(71): [-2.67, -1.58,  2.73, -1.50, -2.58, -2.86, -0.59, -1.27, -7.25,  0.01,
  0.68, -1.25,  0.24,  3.46,  2.38, -2.35, -0.98,  2.46]
(155): [-0.95, -2.16, -0.90, -1.89, -1.10, -1.66, -2.40, -0.97, -2.85, -5.99,
 -2.90,  2.47,  2.55, -3.17,  0.68,  1.21,  1.22,  6.14]
(147): [-7.29, -6.68, -2.31,  0.06,  1.43,  1.36,  1.71,  4.63,  4.47,  0.57,
  0.62,  3.69,  2.09, -5.20, -1.18, -2.45, -6.22, -2.11]
(69): [-4.03, -3.24, -0.11,  1.78,  4.12,  3.08,  1.13,  2.14,  0.74, -2.90,
 -1.10,  3.81,  2.37, -7.29, -5.20, -4.08, -4.64,  0.60]
(96): [-8.85, -7.75, -3.94, -2.15,  0.93,  0.74, -0.24,  3.84,  5.07,  1.83,
  2.77,  5.67,  2.71, -5.49, -1.78, -1.27, -3.44, -1.48]
(209): [-7.09, -6.49, -1.87,  0.20,  1.49,  1.55,  1.91,  4.59,  4.31,  0.34,
  0.23,  3.51,  2.03, -5.12, -1.29, -2.82, -6.49, -1.88]
(202): [-0.58, -1.43,  0.08, -1.17, -0.98, -1.81, -2.61, -0.14, -1.68, -6.18,
 -3.62,  2.07,  1.66, -4.12,  0.65,  0.45,  0.30,  6.06]
(63): [-2.67, -1.27,  2.38,  2.46,  2.73,  0.24, -2.58, -0.60,  0.01, -2.35,
 -1.50,  0.68, -0.98, -7.25, -2.86, -1.58, -1.25,  3.46]
(138): [-5.32, -3.67, -0.26,  0.74,  3.51,  3.35,  1.70,  3.22,  1.77, -2.53,
 -1.29,  3.48,  2.69, -5.82, -4.53, -5.01, -5.18, -0.05]
perm: [-2.86, -1.58, -1.25,  3.46, -2.67, -1.27,  2.38,  2.46,  2.73,  0.24,
 -2.58, -0.60,  0.01, -2.35, -1.50,  0.68, -0.98, -7.25] -> (63)
perm: [-7.25, -2.86, -2.67, -2.58, -2.35, -1.58, -1.50, -1.27, -1.25, -0.98,
 -0.60,  0.01,  0.24,  0.68,  2.38,  2.46,  2.73,  3.46] -> (63)

(147): [ 1.06, -1.93, -0.31, -1.06,  1.35]
(69): [ 2.10,  2.11,  2.15, -1.43,  0.09]
(97): [-0.87, -1.77, -0.34,  0.19,  3.33]
(209): [ 4.50, -0.93,  2.50, -2.31, -0.44]
(71): [-3.57, -1.77, -0.34,  0.19,  3.33]
(202): [ 0.66,  1.03, -1.87, -1.59,  2.06]
(217): [ 5.36,  2.22,  2.76, -1.80,  1.79]
(63): [-2.42, -9.68, -4.45,  6.00,  5.24]
(155): [ 1.19,  1.66,  0.48, -0.86,  0.42]
(96): [-0.87,  0.20, -1.77, -0.34,  3.33]
(138): [ 1.06,  1.74, -0.31, -1.06,  1.35]
perm: [ 2.11,  2.15,  2.10, -1.43,  0.09] -> (69)
perm: [-1.77,  3.33,  0.19, -0.87, -0.34] -> (97)

(155): [-1.91,  4.31,  1.21, -3.70]
(69): [-3.69,  1.21, -1.92,  4.31]
(97): [-3.70,  1.21,  4.31, -1.92]
(209): [-1.92, -3.69,  4.30,  1.21]
(71): [-1.94,  1.45, -0.09, -8.22]
perm: [-3.70, -1.91,  1.21,  4.31] -> (155)
perm: [-3.69, -1.92,  1.21,  4.31] -> (69)
perm: [-1.92,  4.31,  1.21, -3.70] -> (97)
perm: [-3.70, -1.92,  1.21,  4.31] -> (97)
perm: [ 1.21,  4.31, -1.92, -3.70] -> (97)
perm: [ 4.31, -3.69,  1.21, -1.92] -> (69)

(71): [-1.55,  1.16,  2.43,  1.59, -0.79, -4.00, -6.38]
(147): [ 1.02, -1.65, -0.80,  3.65,  8.27,  9.43,  6.45]
(96): [-2.39,  1.71, -5.20,  3.03,  3.79,  0.83, -5.58]
(69): [-2.90, -4.88, -6.09, -6.11, -3.93,  0.16,  4.52]
(155): [-1.91, -3.72, -3.58, -2.16, -1.03, -1.52, -2.61]
(97): [-6.58,  7.97,  2.88,  4.17, -5.16, -3.43,  8.30]
(23): [0.58, 2.26, 3.20, 2.81, 2.16, 2.05, 2.25]
(138): [-5.16, -6.58, -3.43,  2.89,  7.97,  8.30,  4.17]
(209): [ 1.00,  1.93,  1.32, -0.76, -3.16, -4.72, -4.44]
(202): [-5.21, -5.58, -2.39,  1.71,  3.79,  3.03,  0.83]
(63): [-2.90, -6.11,  4.52, -6.09,  0.16, -3.93, -4.89]
perm: [2.25, 0.58, 2.26, 3.20, 2.81, 2.16, 2.05] -> (23)
perm: [-5.58, -5.21, -2.39,  0.83,  1.71,  3.03,  3.79] -> (202)
perm: [ 0.83, -5.21, -5.58, -2.39,  1.71,  3.79,  3.03] -> (202)
perm: [ 4.52,  0.16, -6.11, -4.88, -2.90, -6.09, -3.93] -> (69)
perm: [ 8.30,  4.17, -5.16, -6.58, -3.43,  2.89,  7.97] -> (138)

